rotation ticks, each row followed by its count of ticks
The counts run from 0 to 190.
[ 13.7   8.2   4.1  -6.5  -0.5 -17.5   2.2   1.4   8.8  13.4   7.8   1.8
 -13.6 -15.4  23.7 -18.1  -0.1   2.7  14.9  28.4  -3.2  13.4  -2.9  -7.0
  18.6 -10.2  -3.7  20.3 -17.3   7.8  26.9 -19.6 -38.9  14.6  -2.1  18.8
   0.4  -3.3  20.3   7.7   2.9  -7.8   9.9   6.8  -5.2  -6.5  10.4 -28.6
  10.2 -10.6  17.0  13.5  -4.5 -17.1  -1.0  -8.0 -10.4]  141
[ -7.7  -0.9 -16.7  22.8  12.0  -8.0 -16.7   6.9  13.1  18.2  -3.6  -0.2
   2.8 -13.2  13.8 -11.2  -0.5  -6.4 -10.8  18.3 -21.2   4.8   2.0 -14.4
   4.6  -7.2   5.7   7.3 -13.9  32.0 -19.9 -18.2 -24.2   6.4   4.6  -6.3
  20.1  -1.1   9.3 -14.0   3.1  -4.0   8.1  -4.1  -8.2 -19.7   4.6  10.9
 -11.9 -27.2  13.0  -0.6 -13.5  -2.6 -17.0   6.9 -44.9]  98
[  5.0  13.2   7.8  -5.6  -5.8 -17.3 -17.8   4.3   4.2  -2.9  -4.7   1.5
   1.6  12.3  22.9 -24.2   0.8   2.1  16.9  16.3  10.7  -3.7 -12.6  14.1
   7.7 -20.8  14.0  11.0 -14.8   0.1  32.7 -12.9 -26.6  15.8  19.7   5.1
  10.3   7.2  15.4  14.4 -10.0  -3.5  10.8  13.8  -8.3   1.7   0.7 -16.8
  16.4 -15.0  22.6   8.3  -2.0 -19.9   3.9  -8.2 -24.6]  78
[ -7.6  17.7  14.4   9.5  -6.5 -22.3 -36.7 -12.6  -3.4   6.9 -18.4   6.9
  -4.5  -3.2   9.8 -11.4   3.4  -5.0   3.3  17.9   7.8  10.4   1.4  12.0
 -12.7  -9.4   7.5  12.6 -25.1  17.2  10.1 -10.1 -31.8   1.7  25.3   8.9
  21.8   2.3   5.0 -16.2  -3.1  -5.1   9.5   8.4  -8.6  -2.0  -7.2 -19.0
   4.4 -16.6   9.6  -0.2  14.4  -8.2 -19.1 -15.9 -23.5]  38
[  0.9  -1.6   4.3  14.3   1.3  -6.1  15.4   5.1  12.0  10.9  -5.6   6.0
 -13.4 -11.9  10.3   2.4  22.9  10.4  -8.7  28.9 -23.0   2.4  -4.4 -19.8
  22.5  -4.8  -9.7  11.1   7.0  23.2   6.5 -20.5 -18.8   9.9   7.3  -0.8
   4.7 -22.0   2.3   3.1   3.2  -7.5  41.4 -23.6  20.8  -5.8   2.0   9.3
   0.6 -14.9  11.8  12.4 -14.6 -19.5 -18.1  -6.6 -19.1]  27
[  4.3 -12.9 -11.9   4.7   2.2 -11.3  21.5   1.5  -3.9  -9.9 -20.8   4.6
  -8.7  -5.4   5.8  19.2  21.2  -0.8  -7.2  20.0 -10.2   3.0  -3.8   4.5
  28.8 -25.5   1.9   4.4 -12.5  16.8   7.8   1.8 -21.9  -4.6  14.4 -12.8
   5.3  -9.7  -7.1 -15.6   4.9  -7.1  33.0  -3.4  24.5  -0.2  27.9  10.7
  10.8 -13.8  17.7   9.6  -0.9 -19.0 -30.7 -20.5   8.4]  89
[-10.5  -0.4   0.9 -11.2   3.4 -19.0 -11.0  -1.7  -5.2   1.4  -2.7   0.2
 -26.7 -18.4  23.9   4.8 -16.1   4.1   4.4  24.3   0.0  12.2   9.9  -3.7
  -4.9 -17.7   2.3  30.6 -38.3  13.0   1.0 -10.9 -33.5 -10.0   3.3   9.9
  -2.0  -4.9  31.8  -7.8   6.3  -5.5  -2.7  -4.9  -2.2  -5.9   5.4 -12.0
   3.6 -13.4   9.4  17.5  30.7  -5.4 -15.6  -9.1  -8.2]  43
[-14.9  -3.4  -9.3  15.3  -9.6 -12.9   4.4  -2.2  -0.4   9.7 -30.7 -11.8
 -11.7  -8.0   7.6   9.9   2.8  -9.3  -4.0  30.4   3.7 -12.5 -18.9  13.1
  -1.2  11.6  25.4  11.5   1.4  10.0   0.7 -16.0 -14.6   7.2  25.4 -10.4
  -4.6  -6.9  14.6 -19.6 -11.2   0.9  42.7  -6.2  21.4   7.8  -1.5  -9.4
  11.8 -23.1  16.6  22.4 -15.1 -10.0 -21.8   9.5 -15.2]  32
[ -6.7 -11.7 -14.7  -2.0  10.5   8.8  -2.9   1.5 -20.3   4.4   1.3 -16.5
  -0.8  -2.0  17.8   0.4  18.6 -11.5  -3.3   6.3  -8.8  -4.2 -13.9   0.5
  -1.9 -22.0   2.9   3.2 -18.9  24.2 -16.7 -14.9 -17.4 -19.7  13.5   0.3
  23.0 -25.0   6.4  -2.0  -8.7   3.5  28.6   3.7   1.3 -10.8  -1.2  14.0
  33.3 -10.1  10.0   2.4  16.9 -27.6 -21.5 -37.9 -32.5]  62
[ -8.3   0.6   0.6   5.7   1.5  -5.1  -1.1  -4.1   1.7   5.9 -21.7  11.0
  -1.6 -31.3  -3.3  -3.2  22.6 -18.0   3.0  27.7 -16.2  -2.4  -6.0 -16.6
  -2.5  -2.2  11.4  -3.2 -16.3   8.7  -3.6 -22.5 -21.3  -2.2  27.9  -2.6
   0.9 -18.2  -6.1   0.0 -15.7 -34.4  24.4  -2.6   2.2 -20.2   3.4  -7.2
   8.6 -25.2  11.0  13.1 -22.1 -13.8 -19.7   1.8 -27.3]  165
[  6.6 -22.1 -11.1  -0.7   6.9  -5.4  19.4   3.9  -3.7  -9.7 -14.1  -6.8
  -3.6  -9.8  16.5  15.5   6.0 -10.0  -0.8  16.4   4.4  12.9   1.6   0.6
  24.7 -35.0   3.0  18.4 -12.7  12.4  10.4  -1.2 -30.9  -9.1   4.2 -19.3
   6.0   3.1  -6.3 -25.5  14.9   1.8  20.7   3.0  24.4  -4.3  20.5   2.0
   8.7  -8.1  17.1  10.9   2.8 -19.6 -20.4 -19.0   9.7]  88
[-15.9  -6.1  -9.9  -4.3  -4.4  -7.9   6.4   6.8   6.9  -0.8   4.3 -27.3
 -10.1  12.6  37.0   4.8  -8.4   2.9  16.6  19.0   1.8   1.9   3.6  -8.1
   1.0 -19.8  12.8  10.5  -9.4   7.6  13.5 -11.0 -26.2   0.5   3.8 -10.1
  -2.0 -11.0   8.9  26.1 -17.7  -2.9  13.0 -15.7   7.4 -14.4   0.3  -3.6
  21.7 -24.5   7.8   4.5  14.8 -25.7  -2.9 -20.3 -22.6]  119
[-10.3  -5.8 -27.8   8.8   1.7  -3.4 -11.1  15.5   2.1  20.5 -22.8 -18.3
  24.2   4.5  28.0  13.5  -6.0 -20.5   2.3   9.7   4.5   7.4  -2.2  15.8
  -1.8 -14.7  21.8 -11.8   7.7  10.8   7.4 -22.2 -20.2   5.6  -2.9 -17.8
  19.6  -4.5   0.4  -8.2 -19.2   1.3  14.7   7.1  10.2 -14.9   4.0 -23.1
  17.8 -17.1  19.9   5.1  -4.2 -22.8 -15.7  -5.6 -12.7]  190
[ -4.2   0.2 -12.6  -2.2   8.3  -7.8 -21.7  12.3  -8.1  -7.9  -5.8  -4.9
 -20.7   3.2  23.7   1.7   3.7  -9.1   7.4  13.1  -4.9  -4.6  -4.1  30.9
  -1.9 -29.8  25.8  16.5 -38.9  22.0  -9.3  -8.9 -20.2  -4.5  14.5  -6.8
   5.7   8.1  27.9 -24.7  11.0  11.4  -0.9   8.0   3.8   4.2  17.3   6.6
  15.6  -9.6  19.5   3.1   6.6   2.2 -11.5   7.5 -21.9]  174
[ 11.4  14.3 -14.3  15.1  -0.3 -15.0  -6.0  23.8  13.7  -8.8  -5.9  -1.4
  27.4 -16.1  31.5 -10.8   3.1 -10.2  17.2  23.6   2.3   8.9 -11.8  24.3
  10.5 -11.2  37.4  13.6   5.1  -6.7   7.0 -12.5 -33.4   7.6  14.7   6.0
   5.7  -9.1  24.3  -2.2 -17.1  -3.0 -11.3  14.1  -4.3  -4.3  13.7 -19.3
   5.7 -13.3  13.0  20.8  -6.5 -13.8 -18.8 -13.0  -7.6]  74
[ 17.9 -16.8   1.4  -4.4   8.3 -11.0 -16.0  24.2 -14.4  -1.3  -3.0   6.9
 -14.9  11.8  27.5 -22.4   1.2  -5.9  11.3  20.4 -10.5  -5.4 -18.1  -2.3
   5.9 -19.2   9.2  15.4  -7.9  31.9  12.2 -17.5  -4.2  -4.4  -3.9  -1.5
  10.8  12.5   6.2   4.9  13.9   8.7  19.9  -1.2 -12.7   1.0   1.6  11.4
   9.8  -3.5  21.6  11.2 -19.8 -10.8   7.2  -3.0 -35.4]  81
[ 25.1 -12.8  -8.9  -2.7  -3.4  -2.6  11.7  29.1  -0.7  -2.5  -4.2   9.0
 -13.6 -18.1  36.1 -11.0   0.7   0.8  12.5  32.7 -15.8   5.5 -27.4  -1.5
  18.6  -5.8  22.5  17.5   7.3  14.1  16.0 -24.0 -11.0   4.4 -12.2   1.2
  -2.8   2.7  25.2   2.2  12.6  10.0  18.6  -7.6   3.2  -1.2   9.1 -10.9
   8.5 -12.1  22.2  23.3 -25.5 -13.4   1.6  12.2 -10.3]  144
[ -3.7 -10.2 -20.0  -0.9   3.0  -7.4  -9.5   0.5  -9.1  16.8  -2.0 -30.8
  -7.6  12.5  24.2  -4.4 -10.1  -2.3  -5.5   6.8  23.1   7.9  -0.3  14.0
  -1.7 -10.9   4.4   7.1  -9.6  21.7   3.4  -8.5 -36.1   4.8  -1.9  -3.6
  18.5  -4.6  27.8 -16.0  -2.2  19.0  28.4   1.4  16.4   7.0 -11.1  -7.4
  34.9  -1.0  11.3   2.5  20.2 -12.9 -13.5 -14.1 -20.8]  60
[  8.8  -8.0 -10.2 -19.6  10.7  -7.0 -17.6   6.6 -26.0  -0.3  -4.5  14.9
 -23.3   5.4  27.1   4.2  -0.1  -7.6   2.5  20.6  -4.5  10.4   5.3  -3.0
   6.2 -18.1  -6.0   5.6 -24.4  35.9  35.6  -1.7  -1.0  -6.3  -5.2   7.2
   5.7   7.7  17.8  16.2  19.3 -15.3  22.5 -18.5  13.3   9.0   2.3 -13.8
  16.9  -4.0   7.9  11.3  11.2 -17.5 -16.7   0.7  -3.6]  180
[ 20.2  10.9   4.8   5.8  -5.1  -6.7  -7.8  12.0 -15.3  -2.3 -14.0  20.5
 -19.9   4.8  16.7  -1.0  21.7   2.3  11.7  23.1  -2.9   9.2 -14.7  27.5
  22.8 -16.4  15.6  22.8 -12.6  17.0   8.3 -14.0 -12.0   6.6   1.3  -3.8
  16.4   7.0  11.9 -18.6  17.8  10.9  25.0  13.8   1.9   7.6  23.0 -23.9
  13.2  -9.9  24.7  17.4 -15.6  -4.5  -7.1   4.5   2.1]  14
[-18.7   6.1  -5.1  21.4  -8.8 -24.3 -17.6  13.0   9.1  23.3 -20.0   0.1
   5.7  18.8  -0.5  -8.3  -0.7  -5.5 -22.8  32.9  -1.8  11.4   9.1   9.5
   6.0  10.1  -2.4   1.6  -0.9  19.6  26.4  -5.6 -25.7  10.1  15.2   1.4
  16.5   2.6   7.8  -4.5  -5.4 -21.9  39.4  -7.9  11.8  10.1  -1.5   2.2
  -0.3 -26.0  14.4  10.4  -5.6  -6.7 -24.0  -2.8 -22.6]  95
[  3.4  -4.8 -24.6   8.7  -0.3  -9.5  -9.4  23.7 -12.3  10.2 -21.6  -6.2
  24.6  -4.4  23.8   1.2  -4.6 -13.6   0.1  22.4   5.9  11.0 -16.0  21.4
 -11.6  -4.1  18.8  12.5   0.3   9.0  -7.8  -5.5 -28.3 -22.5   2.2  -1.0
  25.5 -16.4   1.6 -11.6 -14.7  10.3  -4.2  16.8  -4.6   4.3   3.5 -16.3
  10.3 -18.7   8.5  25.1  14.0 -16.4 -13.5 -33.4  -0.6]  132
[  1.8   3.3   0.2 -10.9   8.3 -16.1 -23.5  -1.6 -15.3 -15.1   6.3  -6.9
   0.6  -2.3  35.4  -3.1   0.5  -7.7  14.5  20.3   3.8   1.9   4.4   6.7
 -10.3 -39.2   8.7  12.6 -22.8  14.4  18.7  -3.3 -15.2  -4.5   5.8   4.9
   6.4  -1.5  18.5   7.4 -20.4  -6.3  -0.5  -5.6  -2.7  -5.4  -2.7  -6.5
   9.7  -2.5  -0.1  -1.2  22.1 -25.8 -13.6 -32.0 -19.9]  177
[ -4.8 -14.8 -26.0   4.4  14.3  -6.4  -0.1  -0.6  -2.4   9.4 -18.3 -13.6
   5.5 -24.5  16.9  -9.0  -9.3 -16.2 -23.4  32.0  -2.2   3.7 -13.8   2.6
   2.2  -5.5   0.9  -8.2  -6.1  21.2  16.8 -16.4  -8.8  -2.5   2.7   0.4
 -12.9  -5.7  16.1  -7.0   6.9 -18.6  31.6 -11.9  18.5   3.3  -9.1   7.9
   3.7  -8.5   4.6  18.6  -9.9 -13.8 -34.6   5.4 -16.1]  162
[  0.9 -28.4 -21.3   2.2  -1.5  -1.6   1.5  30.4  -4.3   7.0  -7.7   5.3
 -13.4   2.8  33.0  19.1  15.2  -9.3  11.0  31.7 -13.2  20.1   4.9 -16.6
   4.9   1.9   8.3  10.2   4.9  33.6  -6.4 -21.3  -4.2   1.2 -15.5 -13.0
   4.6  -9.0  15.4   7.2  10.2 -16.8  24.5 -19.0   7.5   0.8  11.8  -7.1
  -2.8 -11.8   4.4   6.6 -12.8 -19.8 -14.2  -2.7   0.4]  184
[-16.5   0.1 -15.5  18.2  -5.5   6.4  12.5  14.2  -1.6  -0.8  -3.7  -8.0
  -7.3   9.2  24.7  30.6  28.0  -7.4  10.1  21.1 -15.4   2.7  -4.9  14.4
   4.9   2.2  21.3  -1.2   5.2   8.7 -14.4 -17.9 -18.3   7.4   6.7 -13.5
   8.8 -24.2  13.8   3.0 -18.6  -7.0  32.0  -8.1  15.0  -5.5   9.2  -0.5
  16.8 -22.4  12.9   3.3 -13.9 -17.3 -24.3 -12.6 -12.7]  188
[  6.6   6.7   5.3  -3.1   0.4   0.1  10.2  10.8   5.9  -3.0   4.7   6.6
 -14.7 -30.8  23.5 -13.0  12.6   6.6  19.9  33.7 -12.7   9.6 -15.2 -18.2
  21.1 -10.3  10.4  25.2 -15.6   5.7   2.1 -21.2 -31.7  -1.4   2.6  10.5
   4.8  -3.4  15.2  12.0   1.9  -0.7   3.8   2.6 -12.3 -18.9  16.4 -13.4
   9.4 -18.5  14.8  17.3  -9.0 -15.7   3.9 -12.2 -20.5]  142
[ -9.6 -22.2 -18.7   6.7   1.0   1.8 -11.0  29.7  -5.2   7.0   1.7 -10.9
  -9.4  21.2  32.5   9.9   9.9  -6.2  -1.5   4.3  -9.2  -0.4  -3.6   8.7
   1.8 -11.1  25.2   1.2  -7.8  36.8 -21.0 -12.7 -21.1   3.2  -9.2 -18.1
  24.2 -14.5  13.3  -9.2   1.9  15.1  13.3  -5.8   1.1  -1.2   5.6   7.3
   9.6 -14.1  20.5   0.4   3.1  -6.7  -5.5  -7.6 -25.0]  58
[ -8.4   2.8 -24.9   8.7  -0.5  -2.2  -1.3  18.7  -2.6   3.2   0.3   0.2
 -23.0  16.6  37.3  10.2  -9.6   5.8   6.3  13.4 -11.4   6.3  10.0  27.1
  12.8 -18.7  10.8   2.8 -15.0  26.2  18.7 -11.4 -15.5   5.7   0.0  -7.6
   4.0  -5.4  31.4  15.3   2.6  -2.5  15.6 -14.6  14.3  -0.9  14.8   5.4
  13.3 -22.6  18.9   3.8   2.5  -4.3 -14.3  12.6 -10.5]  117
[  4.7 -10.5 -10.9  19.3  12.9  -7.9  -0.5   8.9  -2.1   5.5  -8.3   8.3
  -0.5   2.7  15.4   3.6   0.9   4.4 -19.8  18.1 -14.5  10.9   7.9  -1.5
  15.3 -23.4  -7.0  13.4 -12.0  41.4  -8.4  -7.0 -24.5 -11.3  -2.8  -5.5
  26.5  -3.6  -0.9 -17.1  18.5   9.7  18.7  -7.5  -3.7 -11.5  11.5  16.3
   0.7 -20.8  15.7   5.8   5.9  -0.9 -11.5 -19.4 -20.6]  156
[ 14.2 -17.8  11.8   0.9   6.3   4.2   9.3  12.5 -15.0 -15.6   0.3   2.1
 -20.6  -5.0  11.3   2.0  26.6   6.7   5.2  25.7  -7.8   4.0  -5.1 -13.7
  21.2 -10.0  11.6  29.3  -5.8  21.0  -7.0  -8.4 -16.6  -6.7   5.0  -9.9
   8.4  -4.3  10.9 -13.3   8.9   4.7  36.2  -7.5   1.9  13.0   9.0  13.4
  14.0   2.6   9.2   5.4  -9.4 -22.9 -17.3 -23.3 -16.5]  85
[  0.7 -10.8  -4.3  -3.0  -8.8 -13.4  19.3  10.4   5.6  -9.9  -6.6 -15.5
  -9.0   0.3  18.7  -2.8   3.1  -3.8  18.4  23.4  10.5 -12.2 -13.2  -5.7
  17.4 -20.1  27.7  21.7  -9.7  -2.9  14.9 -15.2 -34.3  -0.2   4.9  -9.6
  -5.2  17.7  11.2  -6.3   9.0  -1.2  18.2   8.9  14.3   1.2  26.8 -10.8
  24.4 -19.9  22.9  21.6 -12.6 -20.1   4.6   2.7   6.9]  146
[ -9.9  -5.9 -22.9  -2.0   7.8 -17.0  -3.6 -11.4  -2.0  15.4 -22.6 -22.2
   4.6 -25.2   8.3 -11.1  -7.0 -13.7 -14.2  31.9  11.3   7.1  -8.7  -3.6
  -1.1  -5.6  -3.8  -4.9 -13.0   6.1  27.1 -18.1 -26.7   8.0  14.3   4.1
  -7.1  -0.3   6.3  -9.5  -2.7 -28.2  25.5   1.5  21.4  -4.3  -0.4 -12.2
  12.6 -14.2  10.2  15.0   2.6 -20.0 -31.4   0.9  -8.6]  163
